(in the rows, 128 means zero)
Z: rows in 4 groups, each row roughly a mix of its group's directions
Z (132 x 10)
[[115 124 142  98 132 171 130 129  87 160]
 [150 172 116 140  89 112 135 153 100 125]
 [117 152 132 122 151 101 108 120  69 128]
 [152 129 156 123 153 112 109 148 116  75]
 [109 156 146 112 157 155 142 117 174 112]
 [152 112  88 137 123 116 107 139  78 114]
 [125 139 122  86 120 129 165 156 151  93]
 [146  84 113 159 121 116 107 141 121 168]
 [127 130 114  80 138 144 135 163 165 150]
 [125 105 174 144 112 116 123 155 107 166]
 [105 108 110 145 130 148  76 143 150 151]
 [126 112  75 148 135 138 137 111  86 142]
 [ 75 124 152 119 121 123 167 125 100 139]
 [133 112 159 105 130 133 102 141 170  90]
 [ 85 150 131 131 130  92 118 106 162 105]
 [141 144  85 158 126 170 153 109 129 122]
 [139 169 134 105  95 137 154 137  97 101]
 [128 141 150  82 152 152 115 127 171 138]
 [122  81 120 125 109 141 134 141 126 181]
 [146 127 169 139 125 135 133 173 139  89]
 [139 101 107  95 137 147 144 125 161  86]
 [132 117 153 108 139  76 109 122 107  95]
 [103 119 129 137 152 164 172 109 155 113]
 [160 160 145 125 158 154 160 125 110 103]
 [ 97 100 118 156 104 158  91 140 110 129]
 [150  97 172 106 106 134 153 126 107 148]
 [ 95 130  84 135 115 122 127 106 136 173]
 [118 143 121 153 123  95 103 126  79 157]
 [130 109 136 169 130 101 112 137 174 153]
 [135 139 160 143 144 130 122 162 147  76]
 [165 155 101 170 124 154 138 130 113 145]
 [140 162 163 130 127  96 124 130 113  82]
 [ 96 131 144 167 122 100 105 167 140 138]
 [147 124 168 100 130 106 138 119 123  78]
 [162 144 134 158 172 161 113 129 111 123]
 [139 154 171 149 117 132 139 161 139  90]
 [161 186 154 115 128 122 143 142 127 115]
 [108 160 107 135 172 112 141 115 102 101]
 [161 118 108 165 118  95 135 142 161 107]
 [112 120 123 158  87  94 118 130 167 141]
 [156 126  94 182 143 146 138 128 140 145]
 [104 102 145 108 124 185 108 126 128 109]
 [113 119 122 124 135 145  85 141 185 133]
 [114 116 119  90 146 162  90 131 155 147]
 [107 153 166 155 150 147 168 115 133 123]
 [105 156 112 149 133 127 118  99 113 180]
 [100 155 145 122 100  96  95 113  98 129]
 [166 118 134  93 154 122 149 113 119  87]
 [117 139 107 137 135 143  84 146 176 147]
 [160 155 152 133 155 145 122 141 122  79]
 [121 108 142 150 157 138 102  76 107 130]
 [ 88 133 120 140 172 136 154 122 165 126]
 [106 137 110 164 113  80 121 135 103 150]
 [111 161 110 144 174 102 130 113 111 103]
 [121  85 103 142 109 110  88 103 113 134]
 [123 140 136 110 101 108 162 175 103 145]
 [124 105 133 134 130 130 168 107 108  75]
 [ 90 119 150  87 112 147 158 109 122 147]
 [132 101 120  95 135 140 146 124 165  82]
 [128 109 149 142 108  89 126 115  92  88]
 [159 130 137 152 149 149  91 116 107 166]
 [ 94 153  87 145 137 102 103 106 128 146]
 [124 168 168 110 147 135 166 133 118 106]
 [137 188 123 125 134 154 113 145 156 144]
 [147 112 102 169 134  96 138 122 148  91]
 [ 87 153 142 107 168 117 120 113  97 125]
 [ 88  97 153 125 155 129 109  99 154 137]
 [137 117 152 104 161 111 125 153  78 137]
 [141 157 133 143 132 102 181 111 155 113]
 [143 156 126 118 113 116 109 167 114 177]
 [ 99 129 174  90 144 106 113 140 138 146]
 [139 104 121 139 153 137  70 145 111 149]
 [168 109 152 102  98 120 108 147  97 132]
 [140 126  86  85 108 125 106 157 134 148]
 [101 131 134  78 132 141 156 137  91 112]
 [102 132  84 152 158 128  92 133 137 147]
 [100 147 149 141 151 149 131 128 177 156]
 [134 143 140  99 124  94 139  94 124  81]
 [ 96 134 147  87 132 145 138 116 156 167]
 [114 160 140 101 114 110 102 159 140 167]
 [162 119 171 136 157  95 147 119 114 114]
 [102 101 109 110  92 104 144 107 133 164]
 [112 165 117 149 173 111 111 100 111 118]
 [104  99 145  89 117 156 161 151 138 138]
 [ 89 119 121 164 107 122 105 139 141 170]
 [117 130  83 106 144 148 104 126 136 172]
 [120 106 116 159  98  99  95 100 125 103]
 [123 142 133 107 145 157 186 136 101 126]
 [113 113 170 106 152 117 142 110 133 173]
 [ 99 115 125 148 115  88 132 155 104 165]
 [164 128 107 150 167 125  87 141 116 140]
 [149  95  95 132 125 138 130 101  83 106]
 [133 104 156 131 103  92 107 141 172 133]
 [135 149 121 119 154 165 146 149 172 152]
 [109  87  88 115 116 135 132 121 140 170]
 [140 162 143 110 119 120 152 105 137  76]
 [143 135 103 189 140 128 115 116 146 151]
 [112 136 134 100  69 129 113 119  97 136]
 [155 155 121 141 154 184 132 139 135 111]
 [155 136 145 153 106  85  90 143 113 132]
 [ 94 121 133 152 101  84 112 136 131 162]
 [110 108  88 127 101 131  79 150 132 132]
 [107 124  85 141 134 164 129 123 151 167]
 [115  80 122 162 118 141 126 119 125  84]
 [151 121 106 173 134 123  92 147 138  96]
 [121 132 118 109 137 148 142 165 147 183]
 [123 128 113 164  80 111 124 146 100 102]
 [120 125  92 155 119 145 115 147 119 181]
 [119  91  86 101 128 125 125 100 122 163]
 [108 138 118 108  93  80 143 102 136 108]
 [100 126 119 149 151 130 149 122 188 122]
 [154 152 133  96 137 130 144 126 166  85]
 [117 142 167  82 120 148 114 140 108 155]
 [132 142 115 101 116 133 163 176 161 127]
 [ 77 134 133  92 149 126 158 136 105 118]
 [158 109 147 128  89  92  98 146 115 140]
 [ 97 125 123 132 162 166 155 120 166 137]
 [142 147 112 146 107 116 136 138  65 133]
 [106 119 128 142 160 135 149 128 188 123]
 [147 115 116 174 122 132 123 114  81 154]
 [162 146 115 146 121 167 100 101 105 146]
 [120 158 142  92 123 115 117 169 157 155]
 [117  95 121 161 111 104  82 103 132 134]
 [ 80  79 126 130 101 118 130 117 141 137]
 [ 73  93 121 129  98 141 128 119 125 151]
 [152 132  89 127 156 103 157 107 157 116]
 [145 144  76 116  88 131 140 150 113 125]
 [ 95 161 129 122 171 111 119 108  97 117]
 [155 117 126  91 138 140 145 118 141  74]
 [102 151  72 137 137 126 115 101 137 147]
 [153 135 163 135 141 151 133 161 139  83]
 [102 130 134 167 114 119 113 153 122 179]]

the three rows of each list that fit no group, in list order (the others fit one group, some only roughly)
- Z34: [175 106 117 129 117 174 151 144 117 133]
- Z579: [120 116 131 165 166 138 144 136 170 156]
- Z487: [145  87 123 127 100 165 134 118 165 112]
- Z288: [137 150 122  99 102 117 121 121  75 100]
- Z549: [ 99 124 166  95 141 126 170 146 111 132]
- Z641: [120  99 130 155 161 163  87 120 120 143]
- Z99: [116  98 142 139 127  82 143 166 155 136]
- Z327: [160 129 115  86 132 125 120 143 157  85]
- Z404: [136 123 128 105  98 103 143 137 159  77]
- Z558: [113 145 105 135 175 142 142 141 164  99]
- Z672: [ 88  98 171 137 150 119 139 125 157 129]
- Z867: [ 97 122 115 130 136 169 116 116 180 130]
- Z5: [150 135  98 125 120  94  96 150  95 154]
- Z409: [118  97  85 106 133 131 138  84 109 121]
	Z487; Z558; Z409
- Z727: [122 119 144 150  88 101 126 168 112 158]
- Z311: [ 89 161 106 148 165 138 135  98 131 127]
- Z673: [138 109 118 115 104 144 126 142 126  64]
- Z315: [140 138 100 161 135 116 112 161 174 141]
- Z834: [114 174  99 138 133 154 146 108 161 115]
- Z627: [163 142 132 127 158 120 174 109 105 105]
- Z382: [103 154 130 142 130 104  90 171 144 145]
- Z203: [ 82 117 143 111  84 129 108 143 140 150]
- Z139: [118 102 142 137 137 111  83 120 177 137]
- Z583: [131 116 147 159 147 123  90 124 171 156]
- Z599: [137 144 134  94 106 113 182 154 134 131]
- Z460: [110 129 124 119 121 118 136 145  62 154]
	Z315; Z382; Z599
- Z82: [107 148 148 166 126 127 127 115  83 161]
- Z970: [ 91 148 163 106  98 137 151 124 159 132]
- Z291: [150 156 133 125 161 147 107  92 145  93]
- Z207: [123  91 137 120  96  98 128 136 105 172]
- Z749: [104 117 112 138 141 116 175 141 167 104]
- Z154: [ 89 120 138 127 100  89 144 139 166 118]
- Z352: [157 117 100 146 140 137  91 165 158 126]
- Z185: [139 142  91 176 155 125 152 108 132 141]
- Z653: [115 185 135 144 140 114 121  90 109 135]
- Z332: [ 99 143 118 135 104  67 113 118 120 119]
- Z166: [147 141 109 152 128 106  97 124 152 178]
- Z716: [136 101 122 144 131 153 158 141 184 129]
- Z678: [126 161 118 112 122 150 124 128 104  69]
- Z135: [133 134 155  94 102 152 145 133 128  79]
	Z352; Z166; Z678
- Z860: [161 139  87 126 130  96 106 146  94 136]
- Z738: [112  99 134 122  80 113 148 155 161 132]
- Z580: [ 88 134 119 117 148 117 155 149 176 138]
- Z255: [150 104 173 104 108  97 135 134 102 114]
- Z200: [153 102 176 110 141 109 117 147 101 111]
- Z55: [111 135 110 133 142  81 145 131 158  88]
- Z947: [150 111 107 158 132 184 122 125 141 107]
- Z204: [121 149 116 133 124 154 142  92 113 182]
- Z723: [116  95 127 154 117 106 133 158 164 162]
- Z304: [139 141  98 164 169  95 107 137 142 133]
- Z590: [125 100 153 107 134 131 126 123 175  86]
	Z580; Z947; Z304
- Z465: [118 111 129  93  84 129 158 139 144  95]
- Z179: [117 160 133  87 128 134 128 152 178 127]
- Z502: [130 102 145 138 144 106  92 137  94 169]
- Z655: [118 151 149 101 107  99 123 171 121 159]
- Z466: [ 91 144 110 170 151 113  96 145 134 139]
- Z108: [119 106 153 142 155 100  87 143 103 150]
- Z257: [130 143  99 176 159 106 146 130 155 119]
- Z777: [129 126 143 128 178 152 113 128  91 161]
- Z781: [104  69 130 128 134 109 130 117 164 125]
- Z413: [149 127 117 142 125 116  67 116 110 158]
- Z841: [133 133 127 124 158  91 168 123 158  96]
- Z417: [143 116  98 150 118 123 124  94 154 175]
- Z705: [134 112 106  85 140 169 122  95 134 146]
- Z740: [122 116 147 118 140 112  93 142 186 139]
- Z519: [156 130  98 156 113 128  74 115 140 126]
	Z841; Z417; Z705
- Z394: [102 132 109  75 123 137 148 118 138  91]
- Z360: [138 118 150 125 152 148 106 134  88 174]
- Z736: [ 93 119 158 102 134 102 107 123 170 117]
- Z530: [102 143 178  96 137 113 143 123 102 110]
- Z164: [146 135 134 134 161 128 149 140 137  67]
- Z126: [157 184 157 120 138 106 150 133 125 131]
- Z779: [144 128 115 170 154 108 117 101  91 150]
- Z343: [ 74 129 161 116 136 126 109 104 155 132]
- Z407: [140  99 109 117 128 113  78 103 146  99]
- Z9: [112  81 109 127 123  92 103  96 126 140]
- Z45: [129 107 144 141 134  99  88 145 171 148]
	Z164; Z779; Z9
- Z193: [107 126 148  69 154 128 130 112 129 102]
- Z843: [138  97 108 113 156 154 107 128 153 170]
- Z282: [142 136 169 100 115  82 115 146 149 128]
- Z521: [102 124 120 145 105  72 139 145 153 113]
- Z496: [135 169 137 136 184 128 152 145 130 129]
- Z102: [ 94 116 136 175  92 120 147 128 106 140]
- Z44: [100 133 119 140 121 110 148 150 114 187]
- Z470: [140 114 164 139 169 127 151 109 169 126]
- Z454: [ 94 131 141 170 130 120 110 111 175 128]
- Z168: [178 155 144 127 131 151 132 120 157  97]
- Z811: [123 113 101 142 173 132 125 105 137 174]
- Z66: [155 125 133 115  80  90 116 141 126  98]
- Z757: [ 92 132 130 121 138 138  80  96 158 138]
	Z496; Z44; Z168
- Z415: [100 115 129 142 136  82  90 133 110 158]
- Z116: [124 130 123 123 143 188 144 108 165 121]
- Z104: [194 132 106 145 126 129 124 149 135 113]
- Z175: [165 102 129 106  94 138  97 139  95 127]
- Z711: [117 158 109 176  84 119 131 142 122 126]
- Z956: [105 138 162  96 120 157 128 153 105  95]
- Z499: [163 160 137 114 125 156 159 113 127  90]
- Z124: [128 156 104 133 152 178 137  94 119 115]
- Z961: [174 161 135 106 101 144 132 149 105 113]
- Z243: [107 119 134  82 128 176 121 116 115 153]
	Z175; Z956; Z961
- Z144: [151 120 115  91 130 119 109 124 157  78]
- Z195: [169 155 117 160 142 115 104 150  98 120]
- Z915: [136 152  94  85 105 134 145 152 138 101]
- Z202: [137 113 164 108 131  75 112 140 155 129]
- Z628: [119 162 118 118 151 142 175 107  97 118]
- Z890: [126 111 174 138 158 117 111 102  91 122]
- Z578: [167 173 103 131 107 119 111 158 133 132]
- Z471: [136 150 144 164 141 153 114 141 100 171]
- Z827: [144 131 108 130 109 156 146 114 178  95]
- Z424: [131  86 131 125  73 112 148 110 138 137]
- Z41: [156 137 120 146 190 145 122 129 106 131]
- Z106: [141 120 103 186 149 124  97 138 139 131]
- Z634: [123 141 146 166 114 114  87 135  93 153]
	Z628; Z424; Z634
- Z103: [144 124 172 114 143  92 113 116  93 106]
- Z800: [100 119 131 125  62 110 122 138 123 143]
- Z693: [ 79 124 137 130 101  85 131 137 155 120]
- Z623: [100 122 177 138 126 115 147 123 139 172]
- Z822: [182 104 133 142  99 120 111 145 107 143]
- Z993: [103 124 106 140 136 119  66 116 152 128]
- Z443: [164 170 131 133 117 137 145 170 150 133]
- Z468: [108 143 100 139 152 135 139 133  70 146]
- Z504: [120 111  98 159 100  78 144 132 140 135]
- Z946: [136 138 166 113 149  88 114 104 108  99]
- Z228: [111 122 110 147  91  81 119 105 145 149]
- Z581: [146 134 133 110 140 190 123 117 100 146]
- Z694: [116 144 122  88 122 131 174 134 126  87]
- Z709: [144 101 115 164 128 121 156 159 163 149]
- Z233: [125 145 144 145 182 148 119 109  95 112]
	Z993; Z228; Z233
- Z248: [112 140 114 135 191 144 151 124 106 130]
- Z842: [132 120 105 186 140 103 134 139 156 144]
- Z661: [115 103 145 100 105 101 118  94 158 101]
- Z735: [156 130 133 117  97 114 126 119 167  81]
- Z703: [119 148 138  84 138 101 137 153 162 156]
- Z281: [155 121 138 124  84 116 107 125 176 115]
- Z72: [113 179 139 115 173 119 116 126 129 153]
- Z995: [ 97 143 110 169 144 111  90 141 131 151]
- Z159: [123 142 121 133 198 134 142 126 110 116]
- Z866: [146 103  86 121 161 119  90 129 107 138]
	Z661; Z703; Z72
